The rows of X fall into 3 groups, which share some directions, and each row is roughly a mix of its group's hidden directions.
X (87 x 10):
0: -0.54 -2.28 -0.88 +2.54 +1.12 -2.83 -1.30 +1.36 -2.14 +1.75
1: -0.79 +1.79 +0.74 +2.68 +2.45 -0.17 -0.22 +2.69 -2.88 -0.16
2: -1.12 -0.53 -0.38 -2.26 -1.52 -3.68 +2.75 +1.26 +0.73 -0.94
3: -2.35 +0.89 -1.96 +0.40 -0.95 +1.53 -1.11 -1.84 -1.94 -3.34
4: +0.60 -3.31 +0.90 -0.51 +1.62 +0.73 +3.48 -0.73 -1.43 +1.71
5: +3.98 +0.34 +0.28 -0.97 +1.52 +2.75 +0.90 -0.29 -0.20 +2.32
6: +1.37 +0.14 +0.36 +2.32 +2.35 +2.93 -2.91 -1.52 -0.75 +0.58
7: +3.79 -1.25 +1.07 -1.16 +1.51 -2.24 +2.32 +1.29 -0.37 +0.47
8: -3.74 +1.74 -1.06 +1.68 -1.21 -3.16 +0.76 +0.37 -0.11 +0.13
9: +1.43 -3.52 -0.10 +1.44 +3.38 -1.00 -0.08 -0.93 -1.51 +1.03
10: +3.14 -1.82 +2.67 +0.39 +1.20 -1.08 +0.68 +2.18 +1.04 +1.94
11: +2.66 -3.02 +1.03 -1.53 -1.16 +1.23 -2.97 +1.11 -0.79 -0.09
12: +3.49 -1.79 -1.30 -1.05 -0.31 +1.72 -0.66 -0.37 +1.70 +2.90
13: +2.32 -2.20 +0.75 +0.21 +1.97 +3.81 -0.82 +0.66 -0.64 -1.55
14: +0.85 +0.67 +1.54 +2.96 -0.18 -3.91 -1.56 +1.69 +0.30 -0.31
15: -3.35 +1.21 -0.94 +2.09 -1.56 -3.51 -0.08 +0.61 -0.18 -0.21
16: -3.21 +0.14 -1.46 +1.61 -1.28 -3.59 -0.13 +0.88 -0.85 +1.43
17: -1.77 +1.26 -2.44 +0.63 -0.50 +3.62 -0.94 -2.48 -0.12 +1.29
18: -1.24 -3.25 -0.59 -2.37 -0.72 -1.65 +1.28 -3.09 +0.56 +0.56
19: -2.53 +0.53 -2.13 -0.16 +0.63 +2.06 -2.34 -3.30 +0.93 -0.08
20: -3.77 +1.95 -0.85 -1.25 -2.52 -1.09 -1.24 +0.49 -0.22 -1.87
21: +2.30 -2.06 +2.03 +0.27 +2.06 -1.76 +1.72 +0.70 +0.49 +2.90
22: +0.82 -2.88 +1.23 -1.29 +0.55 -2.38 +2.67 +0.41 +2.72 +0.53
23: -0.21 +0.86 +1.27 +0.44 -3.33 -3.21 +0.28 -0.16 -1.82 -2.41
24: +1.03 +1.35 -1.50 -2.37 +0.97 +3.44 -0.84 -2.35 +1.02 +1.55
25: -1.14 -2.67 +1.30 +0.43 -0.73 -3.43 +2.38 +1.43 +1.58 -0.61
26: -0.98 +1.70 +0.44 +2.52 +2.86 -0.28 +0.38 +2.33 -2.96 +0.38
27: +1.62 +2.13 +0.21 -2.05 -2.59 +2.99 -1.07 +1.76 +1.29 +0.40
28: -3.06 +1.11 -2.46 -1.58 -1.45 +2.10 -0.22 -2.29 +1.40 +0.48
29: -2.24 +1.24 -2.09 +1.27 -0.27 +3.38 -1.69 -2.38 -0.41 +0.67
30: +0.70 +3.66 -1.03 -0.54 -1.97 +2.01 +0.20 +1.43 -2.73 +0.62
31: -3.66 +1.04 -1.53 +0.80 -0.43 -0.44 -2.91 -1.51 -0.62 -2.05
32: -2.21 +0.75 -0.75 -0.83 -2.63 -3.08 +1.58 +1.92 -1.13 -1.61
33: +0.18 -0.74 +1.39 +2.37 +3.98 -0.40 +0.16 +0.20 -2.54 -1.59
34: +1.58 -1.42 +2.28 +0.83 +0.70 -2.46 +1.61 +2.08 +1.15 +2.82
35: +1.28 -0.72 +1.67 +0.09 +0.45 -1.39 +1.17 +2.65 +2.51 +3.38
36: +0.25 -1.09 -0.60 -1.55 +1.89 +3.30 +1.13 +0.89 +2.13 +2.84
37: -1.40 +0.14 -2.69 -0.54 +1.96 +3.53 -0.99 -2.31 -0.65 -0.77
38: -0.15 +1.07 -1.30 -0.44 -0.41 +0.99 -1.77 -2.81 -2.45 -3.45
39: -2.24 +0.35 -2.54 -0.62 +1.12 +4.17 -0.41 -0.07 +1.41 +0.55
40: -3.40 -1.24 -0.11 +0.18 -0.38 -3.56 +0.98 -2.02 -0.44 -1.40
41: +2.01 -2.73 +1.37 -1.39 +1.75 +0.25 +2.80 -0.70 -0.53 +2.45
42: -0.74 +0.03 -1.61 -1.16 +0.15 +2.69 -0.45 -2.89 -2.35 -2.71
43: +2.63 -2.09 +1.10 -1.42 +0.93 -2.33 +3.10 +1.00 +1.07 +0.81
44: +0.36 -1.79 -1.27 -0.89 +3.17 +3.57 +0.57 -1.81 -0.64 +0.75
45: +0.23 +0.18 +0.96 +3.66 +0.69 -1.76 -1.99 +0.45 -0.07 -3.32
46: -3.03 +2.16 -1.20 -0.59 -3.00 +2.82 -0.10 -0.17 +0.38 +0.63
47: -2.63 -1.90 +0.72 +1.18 +1.51 -3.15 +0.64 -1.36 -1.85 -1.68
48: +3.26 -2.81 +2.44 -0.45 +1.53 -0.52 +1.74 -0.37 -1.43 +0.79
49: +2.93 -1.97 +1.40 +1.00 +2.38 -3.03 +0.74 +1.08 -0.91 -0.62
50: +2.09 -1.18 +1.44 +2.44 +1.47 -2.83 +0.05 +1.80 -2.19 -1.07
51: +1.30 -2.43 +1.09 +1.49 +3.77 -0.16 -0.52 +0.39 -2.70 -0.40
52: +3.05 -2.20 +0.84 -0.67 +2.91 +2.37 -0.25 +0.31 -1.63 +0.97
53: +2.20 -1.89 +1.44 -1.10 +1.96 +0.29 +1.78 +0.91 +1.43 +3.39
54: +0.12 +1.84 +2.33 -1.15 -1.61 +1.83 -1.43 +1.41 -0.34 -3.59
55: +3.96 -1.16 +1.16 -1.00 +1.68 -2.08 +2.13 +1.32 -0.45 +0.41
56: -3.59 +0.30 -0.89 +3.20 -0.42 -1.20 +0.12 +2.37 +1.24 +0.59
57: -0.59 -0.07 -0.74 -2.01 -0.76 +3.10 +1.26 -1.76 +2.88 +2.25
58: +3.31 -2.73 +0.97 -1.33 -0.89 +1.44 -2.19 -0.95 +1.17 -1.45
59: +1.64 -2.11 -0.24 -1.39 +3.07 +3.24 +0.87 -1.25 -0.33 +1.28
60: +2.85 -0.76 +2.41 +1.80 +1.52 -1.88 -0.75 +2.24 -1.74 -0.96
61: -1.64 +1.95 -0.52 +1.53 -2.31 -1.96 -1.81 -0.35 -1.29 -3.13
62: -1.18 -0.16 -1.80 -0.82 +0.03 +2.75 -0.33 -2.67 -2.34 -2.75
63: -3.09 +1.58 -1.02 -0.87 -2.94 +2.75 +0.37 -0.49 +1.33 +1.00
64: -0.39 +2.15 -1.21 -2.59 -3.14 +1.50 +0.53 +0.61 +1.67 +2.14
65: +1.87 -1.13 +2.25 +0.66 +0.68 -2.50 +1.22 +2.16 +1.52 +2.77
66: +0.64 -2.38 +0.54 +2.14 +0.97 -2.07 -0.82 -2.39 +1.15 -3.05
67: -3.24 +1.85 -1.28 +1.17 -1.48 +2.67 -2.27 -1.23 -0.45 -0.19
68: +0.23 -0.08 -1.44 -0.84 +1.91 +3.04 -1.46 -3.37 +1.56 +1.22
69: +1.57 -2.68 +0.05 -0.66 +3.42 +2.40 +1.27 -1.06 -0.56 +1.61
70: +0.76 -0.97 +2.17 -1.79 -1.36 -2.29 +2.62 +2.66 +1.62 +0.10
71: -1.64 -2.43 -1.09 +0.68 +1.32 +2.49 +1.63 -1.64 -2.76 -1.42
72: -3.13 +1.61 -2.25 -1.44 -0.94 +1.76 +0.52 +0.40 +2.45 +1.80
73: -3.71 +0.72 -1.93 -0.18 -0.73 +1.79 -1.91 -2.53 +1.13 -0.32
74: +3.47 -1.53 +2.70 -1.28 +0.11 -0.04 +1.01 +2.12 +1.31 +1.61
75: +3.78 -1.24 +0.36 -1.21 +1.95 +3.25 +0.13 -0.40 +0.27 +1.04
76: +2.72 -2.67 +1.41 +0.26 +3.29 +0.01 +1.16 -0.24 -0.44 +2.05
77: +2.49 +2.63 +1.27 +0.36 +1.25 +3.61 -0.29 +1.50 +0.20 -1.11
78: +2.37 -2.03 +1.64 -2.29 -1.47 +1.91 -2.63 +0.83 -0.49 -1.33
79: +1.10 -0.01 +2.59 +0.05 +0.05 +1.13 -1.63 -0.13 -0.27 -4.61
80: -0.84 -3.61 -1.15 -1.78 -1.47 -2.16 +0.27 -2.30 +0.77 +1.44
81: +0.02 +1.74 -0.95 -2.96 -1.82 +2.01 +1.93 -1.28 +2.36 +1.45
82: +3.74 -2.24 +1.68 +0.84 +2.31 +0.39 +1.43 +0.23 +0.65 +1.62
83: +1.28 -1.28 +1.52 +0.35 +0.53 -4.25 +0.97 +2.24 -0.96 -1.49
84: -3.81 +2.01 -2.06 +0.22 -1.79 +0.92 -0.22 +1.31 +2.07 +0.44
85: -2.44 +3.58 -0.96 +2.48 +1.04 -1.13 +2.19 +0.03 +0.37 +0.21
86: +1.29 -3.98 -0.48 +1.64 +0.18 -2.37 -2.51 +0.18 -0.66 +0.50

Here is one row of each group, with its name. Which group are the others in?
-3.15 +2.46 -2.22 -0.48 -2.44 +0.06 -0.74 -1.38 -0.49 -1.84 | <120>
+0.35 +3.87 +0.62 +2.02 -0.64 +1.20 -1.32 +2.80 +0.15 -1.45 | <6>
-3.17 +1.25 -2.08 -1.59 -1.89 +2.19 +0.15 -1.85 +1.56 +0.70 | <55>

+0.98 -1.35 +1.02 +2.25 +4.22 -0.09 +0.09 +0.34 -2.48 -0.45 | <6>
+1.92 -1.89 +2.97 +0.11 +0.43 -2.81 +1.28 +2.55 +0.73 -0.54 | <55>
-1.30 -1.14 -0.10 +2.56 +0.35 -3.38 -0.19 -2.12 +0.99 -2.55 | <6>
-3.78 +1.38 -1.41 -1.63 -3.05 -1.10 +0.43 +0.47 +0.25 -1.12 | <55>
+2.13 -1.87 +0.75 +0.34 +3.86 +0.05 -2.08 -2.07 +0.96 -0.11 | <55>
-2.42 +0.84 -1.70 +2.37 -1.46 -3.19 -0.84 +1.62 -0.38 +1.52 | <6>
+1.69 -2.46 +1.12 -1.98 +1.61 +0.97 +2.80 -0.43 +0.08 +2.74 | <120>
+3.56 -1.23 +1.55 -1.11 +0.60 +0.48 +2.86 +1.13 +1.12 +2.00 | <55>
+3.30 -2.55 +2.20 +1.71 +2.42 -0.76 +0.66 +0.75 +0.22 +0.72 | <55>
